In the rows, 128 means zero.
One turn moves each row of this set onto another row. After a few examples, where does it send each row asked below?
j302: [110 120 131 101 132 119 131 152 130 150 118 142 113 147 137 109 116 108
 149 100 150 133 117 143 134 123 161]
j694: [122 117 129 116 116 127 142 136 125 147 137 144 116 143 128 117  94 132
 121  76 144 115 139 151 152 126 149]
j521: [123 107 131 131  95 141 130  93 131 148 134 143 160 158 103 165 124 152
 112 139 147 110 107  97 124 121 137]
j403: [115 117 106 119 124 140 140 119 133 122 129 159 136 159 118 135 120 132
 128  83 122 109 123 159 171 147 144]
j221: [134 108 151 131 117 119 136  87 132 127 149 131 110 156 106 159 111 137
 134 149 138 122 134 118 112  92 146]
j533: [122 125 104 135 131 142 144 120 134 125 125 142 165 111 131 120 122 154
 115 135  92 101 132 141  80  90 128]
j295: [131 115 133 150 143 137 133 127 136 110 150 149 145 175 116 139 143 124
 147 132 150 132 116  68 136 114 151]
j536: [125 104 138 159 155 143 142 119 138 106 154 135 163 169 116 128 139 131
 142 114 137 120 122  75 138 127 142]
j368: [135 117 147 163 134 129 147 129 136 127 149 144 136 168 115 138 125 126
 144 130 159 135 134  75 134 103 145]
j807: [134 111 137 160 130 142 139 125 132 121 157 144 154 167 113 135 125 138
 127 112 154 123 128  65 141 118 144]
j431: [118  70 137 127 131 145 124 110 131 129 121 136 174 145 107 125 130 139
 129 128 117 123  92  88 112 146 136]
j873: [136 107 136 171 143 138 149 118 139 108 146 152 146 172 107 144 131 130
 145 126 139 130 131  82 147 120 138]
j650: [124 154 113 141 120 138 106 140 119 130 124 141 128 134 117 148 137 114
 143 175 101 138 131 133 133 157 159]
j457: [134 120  98 133 115 145 136 133 127 128 123 160 159 107 127 121 111 160
 104 133  99 109 131 126  83  91 131]
j780: [124 109 147 162 157 129 147 122 144 113 145 133 146 171 117 132 140 117
 158 131 142 133 128  85 132 113 144]
j65: [124 143 130  99 134 137 144 136 129 125 155 108 127 114 117  99 109 147
 106 135 142 112 147 161 131 101 147]
j89: [120 140 109 125 121 152 160 127 139 131 125 134 160 123 100 128 120 154
 105 144 129 108 139 172 158 125 126]
j21: [126 134 105 129 118 134 138 134 133 139 119 150 150 112 134 125 120 147
 120 151 111 116 128 131  71  76 136]
j947: [124 141 122 160 131 142 125 122 120 122 139 123 141 126 112 140 126 127
 129 148  81 121 153 151 142 168 144]
j264: [122 134  98 123 136 134 132 123 135 113 122 149 150 119 135 125 137 142
 131 154  94 113 121 138  74  81 139]
j319: [122 136 121 142 143 139 109 135 119 111 132 126 133 127 118 129 136 113
 145 160  80 135 136 139 131 167 157]
j946: [116 105 125 124 146 125 148 131 138 121 116 150 117 151 122 118 116 113
 153  95 115 128 130 168 155 136 146]
j23: [126 131 100 116 123 142 126 129 126 124 135 146 156 112 137 116 122 154
 109 135 106 104 124 123  72  83 142]
j625: [123 151 126 124 112 137  94 156 106 149 141 123 130 120 130 123 124 120
 122 153 122 133 131 109 115 153 168]
j224: [130 119  92 127 133 147 132 122 131 103 127 158 158 115 127 122 128 154
 115 138  81 107 123 133  86  96 135]
j62: [122 133 119 150 121 153 113 135 112 132 141 125 159 119 116 126 121 135
 111 133  89 116 142 128 138 181 146]
j760: [123 122  96 109 131 157 137 155 137 116 100 161 157 124  98 115 135 137
 125 162 120 136 106 147 153 138 139]
j599: [129 104 134 144 113 133 143  74 137 123 140 142 141 164  96 172 123 147
 126 145 125 111 125 123 132 115 132]
j95: [109 131 113  96 109 135 124 140 126 151 131 150 132 154 133 125 120 127
 124  88 158 115 110 132 150 132 159]
j588: [135 129  93 121 121 139 125 137 128 117 120 168 143 116 129 127 125 147
 120 153 101 120 119 124  79  81 143]
j839: [104 121 107 103 139 131 128 135 137 126 110 156 133 163 128 125 140 108
 156 109 129 126 100 150 153 142 156]
j527: [123  73 155 114 136 130 116 123 126 133 130 125 144 139 117 110 119 128
 136 134 130 135 100  82  92 122 151]
j572: [134  82 163 134 134 122 140  92 129 119 156 115 122 142 108 129 100 142
 126 122 121 119 140 116 106 107 143]
j127: [123 117 119 102 162 144 141 136 135  89 141 121 132 118 110  92 124 139
 125 139 105 121 136 166 139 122 146]
j19: [120 154 116 108 134 135 151 129 142 119 128 130 124 131 108 129 130 134
 132 170 137 123 136 176 143  99 144]
j532: [126 124 116  83 144 142 120 165 127 109 129 135 124 115 116  87 125 131
 126 154 133 139 114 135 125 114 161]
j603: [104 105 124 112 136 137 139 137 130 141 125 135 149 144 132 103 117 124
 132  72 129 112 118 147 149 150 145]
j262: [122 132 113 108 118 122 133 134 132 132 122 165 100 162 123 140 119 115
 148 111 144 131 122 154 157 118 159]
j300: [125 160 131 132 121 126 106 143 114 140 139 120 112 127 127 137 127 111
 140 169 117 138 143 132 118 139 167]
j47: [125 156 128 141  99 141 111 142 107 160 147 119 137 118 124 135 111 133
 107 142 124 120 149 121 127 152 155]
j12: [125 109 109  99 132 160 130 163 125 121 126 139 160 107 108  85 115 151
  99 129 125 124 116 132 141 140 142]
j863: [119  94 125 123 114 141 121 105 135 135 113 152 163 161 104 155 141 135
 136 155 133 127  85  90 118 132 143]
j717: [123 138 135 142 123 141 113 138 108 142 156 104 142 113 126 115 111 133
 109 126 103 115 154 129 124 163 153]
j840: [130 105 151 171 146 134 155 120 138 123 153 131 153 162 115 129 123 132
 139 113 145 124 140  82 136 117 136]
j581: [124 114 149 152 146 133 139 129 135 126 156 126 152 165 125 123 133 126
 142 117 158 126 125  68 126 112 149]
j116: [130 123  96 140 129 140 142 126 136 118 110 163 154 115 124 130 125 147
 127 152  88 116 128 141  85  89 129]
j832: [122 147 107 105 102 150 140 157 132 151 113 148 152 121 106 123 122 146
 107 159 157 126 118 141 145 116 141]
j194: [130  71 157 127 154 122 130 105 132 108 135 124 124 144 111 120 118 124
 150 139 108 135 119 110  99 116 147]

j599 -> j221
j946 -> j302
j588 -> j457
Now find these:
j368 -> j840
j760 -> j832
j319 -> j625

